The same turns and mirrors carry the whole set onto itself, and each row onto the other rows of its family. Which rows share a family with each named row? Give them in list order.
These 32 rows form 4 families of 8 rows each.
q245: [-10 -11 -40   5 -10 -29  -1  28   3   7  -5  -4 -28   6  17 -14]
q920: [ -2 -13 -22  20 -14  -6   8  37  14  22 -15  24  -3  -3  16 -26]
q654: [ 10   8  11 -21  19  20  13   7  -2 -53 -12   8  36  40  16  27]
q229: [-15  -8 -32   4  -5 -18   2  31  -2  -3 -24  -8 -31   0  -1 -24]
q42: [ -8   7 -30  -7 -17  -3  24  22   1   3 -20  24 -34  -2  30 -24]
q205: [  3  18  32  -1   4   5  -3  16   9 -40 -11 -23  27  34  27  37]
q804: [ -5 -12 -23  17 -10  -3   8  38  17  20 -22  22  -2  -2   9 -32]
q550: [ 12   6   7 -20  16  14  11   6   0 -48  -1  10  38  43  27  33]
q534: [ -9   7 -39 -13 -12  -3  21  20  11   4 -21  22 -29   4  28 -29]
q59: [ 19   5  31  -3  29  -1  13 -18   2 -24 -23  -8  28  41  20  25]
q900: [-11  -9 -28  10 -13 -24   3  32  -9   1 -13  -4 -34  -3  11 -13]
q906: [ 21   4  27  -4  28  -3  12 -19   5 -20 -17  -7  29  42  25  27]
q921: [ -1  19  28  -6  12  12  -3  15  16 -43 -23 -27  29  37  14  26]
q363: [-12   4 -44   6  -2 -21   8  21  10  11 -14  14 -14  -3  20 -35]
q226: [ 12  13  27  -2   6  18   9  -1  -3 -33 -14  -9  35  47  13  33]
q496: [ -4 -12 -19  20 -13  -3   9  39  11  20 -21  24  -4  -5  10 -28]
q894: [  0  18  15 -12  14   7  -7  12  29 -38 -15 -26  35  45  21  25]
q734: [ -9   8 -32  -9 -13   0  23  22   5   1 -26  22 -32  -1  23 -30]
q157: [ -4 -12 -27  16 -11  -5   7  36  19  22 -17  24  -1   1  14 -29]
q224: [ -9   3 -35  12  -9 -24  10  23   0  12 -10  17 -18  -8  25 -28]
q108: [ 11  12  12  -9  11  15   5  -4  13 -29  -9 -11  43  57  17  30]
q605: [ 20   4  23  -7  31  -2  11 -20   9 -21 -19  -8  32  45  23  24]
q599: [-13   5 -36   7   0 -15  11  23   4   6 -24  13 -16  -7  10 -39]
q546: [  9  14  19  -8  13  21   8  -2   7 -34 -19 -12  40  53   8  26]
q788: [ -7   6 -37  -9 -16  -6  21  21   7   5 -16  25 -31   3  34 -24]
q736: [ 14  12  20  -3   5  13   6  -2   3 -28  -4  -8  38  52  23  37]
q731: [-14  -9 -45  -1  -2 -22  -1  29  10   3 -17  -8 -25   8   5 -24]
q50: [ 12   7  14 -17  14  17  13   7  -6 -50  -6  10  35  39  22  32]
q232: [-10   5 -28  13  -8 -18  13  25  -6   6 -20  15 -21 -14  16 -31]
q103: [  3  16  20  -5   6   0  -7  12  21 -35  -3 -23  32  43  34  36]
q331: [ 19   5  26  -6  33   0  13 -19   7 -23 -24 -10  30  43  18  21]
q652: [ 10   7   4 -23  20  18  11   5   4 -49  -7   9  40  45  20  27]

Same family as q652: q654, q42, q550, q534, q734, q788, q50
Same family as q920: q804, q59, q906, q496, q157, q605, q331

The same turns and mirrors carry the whole set onto itself, and each row onto the other rows of its family. Which rows share a family with each named row? Give them in list order.
These 32 rows form 4 families of 8 rows each.
q38: [-23 -17 -39  10  15 -20  23  32 -29   8  18 -14 -17 -32  18 -16   2  15
 -37  41 -21   3  53  10]
q159: [-16  -7  13  17   5 -13  -5  41 -25   1  26 -20   2 -38 -31 -36 -13  43
 -57  23  -3 -42 -19 -16]
q708: [-22 -46   1  15   9  -2  -1  48 -39   7  29 -12  -2 -16 -12 -16 -13   9
 -23  71 -21 -20   6  28]
q137: [-32  46   1   1  -1   6   5  40 -24  -3 -33 -38  37 -50   8 -10 -13 -16
 -22  51  29  22 -26  -2]
q461: [-64   3 -35  39  -5 -28   2  28  -2  -7 -23 -16  30 -34  25  -3 -12   8
 -17  30  15  56   1   1]
q138: [-33  27  -4  -8 -13 -27  -4  27 -17 -10  -3 -18  28 -54   1 -22  -7  21
 -68  11  18  14 -17 -42]
q326: [-57   1 -47  49   5 -30  14  24  -1  -2 -15 -17  12 -35  25  -9  -6  22
 -19  19   5  42  26   5]
q190: [-13  36 -30  25  26   3  34  37 -22  11  -9 -41 -14 -48   4 -27   3  22
 -28  25   3 -19  35  10]
q566: [-41   3 -32 -14  -7 -26   9  28 -27  -5  -7 -11  22 -39  35  -1  -2 -18
 -39  48   3  49  24  -7]
q983: [-53 -38   2  58   3  -6 -13  46 -15   0   2 -18  21 -14 -14 -11 -27  17
  -1  56   1   7 -29  28]
q443: [-28   3  24  -2 -12 -14 -19  40 -23  -9   8 -18  33 -40 -22 -24 -19  20
 -58  33  14 -11 -48 -26]
q396: [-27  27  18   7   0  16  -2  50 -30   0 -21 -37  37 -39  -9 -13 -18 -13
 -14  64  24  -1 -40   9]
q264: [-46 -40 -10  67  12  -9  -3  44 -13   5  11 -19   3 -14 -15 -16 -20  32
  -4  45  -9  -7  -5  32]
q782: [-48 -10 -45  61  15 -25  16  31  -5   3  -1 -18  -5 -30  13 -16  -6  34
 -16  20  -6  19  32  15]
q709: [-26  28 -18  -1  -4 -30   7  25 -15  -5   3 -19  13 -54   4 -28  -2  30
 -70   2  10   2   4 -38]
q439: [-32  -1 -45  -2   5 -26  21  27 -27   1   3 -13   0 -38  32  -9   3   1
 -40  38 -10  31  48  -1]
q937: [-30  55 -20   2   4   0  18  33 -21   0 -34 -38  25 -55  19 -12  -3  -8
 -28  35  25  25   4  -7]
q632: [-33  18  11  -9 -15 -20 -14  32 -21 -11  -1 -17  38 -48  -8 -21 -15  15
 -62  25  20   7 -39 -36]
q124: [-19  11  22  22  11  22   0  54 -33   6  -9 -39  19 -34 -24 -21 -19   1
 -11  65  11 -28 -35  22]
q889: [-21  -8  24  10  -5 -11 -14  41 -26  -3  19 -19  19 -36 -32 -32 -19  30
 -54  31   4 -32 -39 -18]
q655: [-62 -25  -1  46  -6 -11 -18  43 -12  -6 -12 -17  39 -20  -3  -5 -27   6
  -4  55  12  30 -36  18]
q619: [-43  -7  -9 -18 -13 -16  -7  35 -33  -7  -8 -11  37 -32  23   2 -11 -24
 -31  66   6  47  -7  -2]
q492: [ -8  19 -13  35  29  12  26  46 -28  15   2 -40 -17 -40 -12 -31  -3  25
 -20  39  -4 -41  18  21]
q293: [-21  52 -33  13  16  -3  31  33 -19   7 -24 -40   2 -55  20 -19   3   8
 -31  24  14   8  28  -3]
q905: [-14   2  -5  18   8 -20   5  36 -20   2  24 -19  -8 -44 -19 -37  -6  47
 -63  11  -5 -37   4 -20]
q136: [-19  16 -17   9   5 -27  10  27 -17  -1  15 -20  -4 -52  -6 -33  -1  41
 -69   2   1 -18  14 -32]
q910: [-33 -40  12   4  -2  -1 -13  48 -41   1  18 -13  20 -16  -9  -8 -20  -8
 -20  80 -11  -3 -20  22]
q201: [-65  -7 -16  38  -9 -20 -12  36  -7  -8 -20 -16  41 -28  12   0 -20   2
 -10  45  17  51 -23   7]
q666: [-45 -29 -31  69  17 -17  10  38  -9   5   9 -19  -8 -20  -2 -20 -11  38
 -11  31 -13  -1  21  25]
q833: [-39 -26   9 -10 -11  -8 -15  43 -38  -6   1 -12  36 -24   4  -1 -20 -21
 -25  78   1  25 -24   9]
q79: [-12   7   9  33  22  21  12  54 -32  12   2 -39  -3 -33 -25 -27 -13  16
 -14  54   0 -45 -10  27]
q511: [-19 -36 -21  18  17 -11  15  40 -36  10  28 -13 -18 -23   0 -19  -5  17
 -29  54 -26 -18  37  24]

Same family as q79: q137, q190, q396, q937, q124, q492, q293
Same family as q910: q38, q708, q566, q439, q619, q833, q511
Same family as q159: q138, q443, q709, q632, q889, q905, q136

The same turns and mirrors carry the whole set onto itself, and each row onto the other rows of its family. Which rows share a family with each named row? Give them in list order.
These 27 rows form 9 families of 3 rows each.
q979: [ -7  -6  45  67 -15  48  -8  51  39  30]
q914: [ 6 28 50 55  7 16 27 46 13 10]
q39: [ -2  11  33  60 -27  47 -11  -9  -6  35]
q765: [ -4   8   9  78   4  38 -12  38  20 -23]
q357: [ 12 -27   6  53   6  39 -18  47 -24  27]
q438: [ -6 -44  31  67   0  46  14  41 -14  14]
q92: [-45  -7  22  40 -26  10  14   9  -1  28]
q946: [ 25   4  39  27 -22  23  22   8   9  26]
q219: [-31  21  16  46  36  23  -3  26 -10  12]
q582: [ 11   4  28  47   1  45 -18  -1 -25  36]
q518: [-25  14   4  50   5  21  -4  20  38 -16]
q990: [ 13 -13  27  39 -27  18  31  13 -21  21]
q119: [  9 -18  43  49  -1  55   2  32  45  22]
q230: [-12   5  18  38 -15  30 -19  35 -27 -23]
q608: [-39 -11  34  24   7  16  10  33  22  36]
q233: [ 10  25  59  52  -8  43 -15  23  29  21]
q186: [ -6  -5   7  39 -17  38 -13  -8  -9  44]
q388: [ 39 -14  23  44 -26  35  13  25  -2  25]
q123: [-23  17  -8  54   1  37 -14  29  40  26]
q72: [-19  -3  11  65 -27   9  37  47  11  19]
q503: [17 -7  1 41 14 20 13 62 14 24]
q447: [-21  16  17  95  -5  46  -7  39  -5   7]
q30: [-16 -25  40  64  14  33   3  57 -23  22]
q228: [-25   1   2  58  21  18   0  30  -4 -23]
q13: [ -1  11  17  46 -35  43 -30  36  10 -17]
q200: [-21  13  13  14 -19  23 -20  23   8 -12]
q668: [-32 -19  47  29   7  23  27  13  12  18]

Same family as q608: q979, q30
Same family as q92: q357, q233
Same family as q518: q765, q228
Same family as q39: q582, q186
Same family as q388: q946, q990
Same family as q72: q914, q503
Same family as q13: q230, q200

The same turns and mirrors carry the whole set onto itself, and each row onto the other rows of its family. Which rows share a family with each named row? Give them in list order.
These 30 rows form 5 families of 6 rows each.
q94: [  9   4   4  -3 -25 -19  10   5]
q987: [ -2 -18  13  30 -47  18 -12   0]
q579: [-11 -28  24  17 -20  32 -19  15]
q558: [29  8 -6 18  7  1 19 29]
q160: [-26 -16  44  18 -14  23  -4 -12]
q26: [  6 -29   4  26  34  25   2  11]
q240: [-33   3  33  44   6  21  22 -17]
q581: [14 -1 -2 16  9 -8 42 27]
q956: [  8  -4  26  22 -49  19  10   1]
q887: [-12  -2  26   4 -37   2 -12   2]
q111: [-18  17  18  22 -41  -6  18  -3]
q683: [-18  -8  -7  38  39   2  13  14]
q332: [ -5 -27  15  60  -2  21  26 -20]
q335: [-28 -33  15  41  25  23  12  14]
q854: [ -8 -11  -3  30  -1 -15  45  29]
q446: [-24 -37  21  45  11  24  24  -9]
q488: [  8  11  36  31 -36  22  22  18]
q325: [ 15   1  -9   6  17 -19  15   3]
q726: [-20 -18  31  27  28  23   1 -14]
q598: [  1 -12  10  21  40   2  23 -11]
q692: [  2  -2  19  51 -13  37 -21  -1]
q835: [-14 -24 -19  50  20  -1   2  10]
q169: [ 21 -15 -13   5 -12  -2  -3  25]
q498: [-39 -21  23  48 -18  20   4 -10]
q163: [-8  5  5 36 35  3 35 19]
q868: [ -1  14   3  22 -13   0  -2  48]
q772: [  0  16  -3  31  14 -13  39  -7]
q530: [ 18  20   2  26 -37  -2  11   5]
q29: [ 13  25  -2  15 -21  -3  -2  24]
q420: [-24 -11  20  44 -19  28 -20 -11]

Same family as q335: q987, q558, q498, q163, q530
Same family as q111: q579, q26, q240, q169, q772
Same family as q325: q94, q160, q887, q726, q598
Same family as q854: q332, q488, q692, q835, q868

The same turns and mirrors carry the whole set onto itself, and each row onto the other rows of its family. Which rows share a family with each named row? Give them in list order.
These 32 rows form 4 families of 8 rows each.
q352: [-41  23  -3  14 -14  35  -6  26  15 -24  20 -32  -5  23  -2  17  30  -8
   8  14   1  19 -24   6 -24 -30 -23 -30]
q523: [-20 -14  26 -13  11  30   6 -34  -1  24   7   3  23 -28  25 -12 -40  38
  -9  -1  -2  10   1 -21  -7   8  45   8]
q649: [-37 -34  24  12 -21  22  38  10  13 -14  21  -1  -6  12  42  30 -16  17
   2  21  43   0 -27  -6 -30 -23  31 -16]
q148: [-53 -25  11   0 -27  18  35   7  21 -11  10  18  -2  13  34  24 -28  15
  11  16  45   2 -21   0 -32 -31  20 -20]
q853: [-26  16   5   1   0  11 -35  -3  10   9  16 -31  26  -7  -8 -12  16   9
   5  -2 -44   4  10   7  16  25  16  13]
q529: [-29 -21  24  -3   6   7  15 -26   6  18  10  21  30 -32  20  -8 -41  33
  -2  -2  -2  -4   4  -8   0   9  48  18]
q177: [-51  23  22  20 -13  54 -16  35  26 -15  26  17   9  13  19  14 -20  -1
  13   4 -15   4  14 -23  -6  13  46  -4]
q9: [-16  27   9  12  19  22 -25  -7   0   7  20 -28  28 -24 -16 -13  18  10
  -3  -5 -46  14   1  -2   8  10   6  10]
q960: [-32  22   1  11   1  25 -29 -10   7  14  21 -19  37 -25 -12 -28  22   5
  -5   5 -33  13  -7   8  18   5  -9  10]
q721: [-28 -26   4 -24  18 -12  30 -24  -9   6   7 -20   4 -24  -3 -21  13  24
  -2   8   8   3 -39  10 -22 -22 -14 -14]
q751: [-50  22  -2  19 -14  19 -12  27  14 -33  19 -39  -1  15  11   4  26 -10
   5   9   5   0 -30  22 -18 -33 -18 -17]
q359: [-70   4  57  -7 -19   3  12   2   3  -5  28  15  -5   2  -3  16  -4  21
 -25  -2  -1  14   9  -1  15 -19 -21   7]
q10: [-24 -30   0 -15  28 -16  29 -24  11  -7  -2 -20   2 -18 -10 -17   9  14
 -13  11  -7   7 -23   7 -19 -24 -19   3]
q875: [-31  30 -13  12 -22  14   4  39  14 -26  16 -32   6  17   4  -8  17  -7
  20  15  -2   0 -19  17 -13 -45 -10 -20]
q392: [ -3  -6 -34  30   4  19  -1  -7  18   4   8 -16  18 -29  16  -6   0   1
  33  23  21  22  -8  -2 -41  -4  47   7]
q732: [  0  -3 -37  19  10  38  -2  -3  18  -1   2 -26  31 -12  21  -6  -6   5
  32  13   0   1 -29   0 -39  -2  46 -18]
q803: [-10  -5 -35  22  15  28   4   8  20 -14  -8 -33  25 -24  17  -2  -7   9
  35  22  16  16 -16  -7 -32   2  45 -12]
q426: [-67   7  55 -14 -29  10  32  -5  -2   0  16  15  -2  14   3   0   1  27
 -19 -13 -11   1  -2   7  11 -10 -12   9]
q564: [-38 -20  20   1 -10  16  39   9  13 -22  10   9 -13  14  30  39 -33  20
  12   6  32   2 -13 -10 -43 -27  34 -21]
q267: [-60   7  56 -11 -23  13   6  -9   1   8  37  21   1  14   1  12  -4  16
 -28 -11 -18   0  -5   7   8 -23 -20   0]
q90: [-38 -30  34   0  13  27   6 -39   7  20  14  22  19 -26  14  18 -27  32
 -13  -4   1  14  -2 -18 -10  24  35   9]
q913: [-18 -22   0  -7   4 -12  26 -35  -5   9   4 -29  16 -23  -1  -5  11  27
  -6   8  13  11 -34  22 -17 -34 -22  -7]
q927: [-19 -21  23  -7   6  22  22 -28   7  27  11  27  26 -25   6   6 -37  36
   1   3  -6  14   9 -23  -5  12  43   6]
q378: [-66   8  54 -18 -13  22  11   5   3 -10  21   5   7  19   2  16 -10  24
 -25 -11 -22  -7 -13  -1  17 -18 -22 -18]
q790: [-41  28  17  36 -26  52 -20  23  31 -11  23   9  21  14  22  31 -23   1
  11   4  -9  13  19 -11  -1   1  38   3]
q204: [-32  35  -4   0  12  19 -27 -10   7   8   8 -10  31 -22 -23 -19   6   8
   6  -9 -45  15   6   5   7   2  -5   5]
q149: [-21 -35   4  -9  11 -12  24 -24 -11   2 -10 -30  11 -22  10  -5  17  10
  -4  10  19  -5 -21   7 -24 -17 -24 -13]
q197: [-43 -14  15  11  -8  30  45   3  12 -15  13  20  -1  -3  26  23 -27  17
   2  14  43  11 -30  -9 -40 -46   9 -25]
q689: [ -2  -5 -34  26  20  31 -22   4  23  -6  14 -27  28 -24  16  10 -11  -1
  26  25  10  14 -18  -9 -35 -11  37 -21]
q104: [-44  32  21  27 -37  57 -19  23  10   1  33   9  23   7  28  27 -20  11
  21  -1   6   8   3  -8  -4   3  44 -15]
q999: [-48  36  17  21 -20  52 -15  23  32  -7  39  19  14  12   8  15 -28  16
  12   2 -20  19   1  -9   1  -3  49   2]
q513: [-49  14  -5  25 -19  11   3  34  22 -29  23 -15   3  19  -8  22  29 -12
  16  12   3   4 -22  18 -15 -29 -20 -19]

Same family as q803: q148, q9, q721, q751, q267, q927, q790
Same family as q10: q853, q875, q392, q90, q378, q197, q104
Same family as q649: q352, q529, q177, q359, q732, q913, q204

The same turns and mirrors carry the whole set onto itself, and each row onto the other rows of its family. Which rows share a family with each named row? Give them in list order.
These 32 rows form 4 families of 8 rows each.
q297: [ 27 -66  -2   4 -26  17 -18  11 -12  29   4   5  35  12  20   0  31  -3
  22  -6]
q218: [ 42  24   9  -8   9  -3  -8 -27  -9   7  -5 -22  21 -15 -39  23   1  28
  -5   4]
q285: [ 23 -63  -3 -18 -42 -13   7  17  -2  20 -39  -7  19  17 -16  11  34 -10
  25 -19]
q787: [ 56  37 -33   2   3  12   3 -26 -12  24 -32   5  23  -6  -9   8  11   5
 -11  -4]
q994: [ 19 -64   4   7 -33   2  -3   6 -11  30 -13   3  28  27  18   6  40 -20
  17   0]
q241: [ 45  30   5 -24  18  -8  -4 -21 -12  25 -23 -15  -3 -20 -25  10 -15  22
  -8 -25]
q531: [ 29  34  20   9  10   1   2 -33  -8  19   5 -19  17 -14 -26  15  12  12
  -5   7]
q959: [  8 -57  -5 -19 -31 -11  11  12  -6  17 -33  -7  20  24 -14  11  40 -20
  24 -28]
q464: [ 24 -68  20 -23 -22  -3 -18  14 -15  15  13 -17   8   4   4  -9  17 -11
  22 -31]
q695: [ 46  33 -15   6  11  10   0 -23  -5  30 -30   2  27 -12 -21  22   3  28
  -4   2]
q992: [ 46  36  22 -14  15  -5   4 -23 -12  26 -29 -14   0 -25 -23  -1  -9   4
  -6 -15]
q455: [ 43  28  24   7   4  -1  -7 -30  -4  13  -2 -17  16 -20 -29  14   1  17
   2  14]
q323: [ 23 -57   0  -8 -24  -4   1  12 -15  48 -31   9   5  22  31  -6  24 -27
  14 -29]
q346: [  7 -66  12 -30 -31 -21 -16   6 -13  23  -6 -11   1  23   6   9  21 -10
  20 -29]
q485: [ 19 -59   8  -4 -29 -10  16  13  -5  16 -23 -12  12  20 -10   2  39 -34
  24 -23]
q454: [ 31 -54  -7 -20 -13  11   0  21 -17  43 -32   8  13   5  22 -17  19 -20
  16 -47]
q100: [ 53  34 -11 -25   9  -8   3 -24 -16  11 -23 -17  -4 -14 -25  -2  -2  -3
 -12 -29]
q176: [ 32  35  18  -1  15   2 -13 -33 -19  45  -1  -4   5 -15   7   6  -5  15
 -15  -3]
q656: [ 47  29  20   0  10   2 -20 -31 -14  40  -9  -1   5 -20   6   5 -14  22
  -8   6]
q78: [ 22 -70  14 -33 -40 -23 -15  14 -12  24 -19 -13   2  15   0   7  17  -4
  18 -22]
q811: [ 49  21  -6  -1  -5  -1 -14 -34 -11  -3  13 -20  18  -7 -27  16   9  14
  -6  11]
q606: [ 12 -56  -9 -27 -25  -8  -3  12 -16  44 -40   9  10  24  21   3  25 -15
  15 -36]
q182: [ 18 -66  25 -22 -26 -17  -8   8 -19  26  -6 -14  -1  19  13  -6  21 -26
  13 -27]
q501: [ 33  42   1  14  14  12   9 -29  -9  41 -22   1  22 -13  -9  11  12   9
  -8   1]
q738: [ 31  41  20  -9  19  -5   8 -27 -12  30 -14 -17  -2 -19 -21   3   0   2
  -9 -21]
q663: [ 45  26   1 -12  14   4 -24 -28 -19  40 -14   0  13 -13   2  16 -15  35
 -15  -1]
q367: [ 24 -68  -4 -10 -45  -5 -13  12  -8  34 -26   6  26  21  12  15  30   3
  19  -2]
q971: [ 28 -55  -6  -7 -20  10  16  22  -5  13 -26  -8  28   6 -17  -6  39 -25
  28 -35]
q18: [ 48  38   3  11  10  11   5 -25  -7  34 -36   3  25 -19 -14   8   5  11
  -4   6]
q415: [ 26 -62  -4 -28 -36 -12  -6  17 -13  45 -44   7   6  16  18   3  18  -6
  15 -28]
q827: [ 52  22  -7 -14   2  -1 -31 -34 -23  27   7  -4   2  -7  12   5 -11  18
 -17  -1]
q421: [  9 -64  -7  -6 -36  -4 -13   4  -9  31 -13   6  26  29  15  17  35  -3
  23  -7]

Same family as q78: q285, q531, q176, q501, q738, q367, q415
Same family as q454: q297, q787, q464, q100, q811, q971, q827
Same family as q695: q218, q994, q241, q323, q485, q182, q663

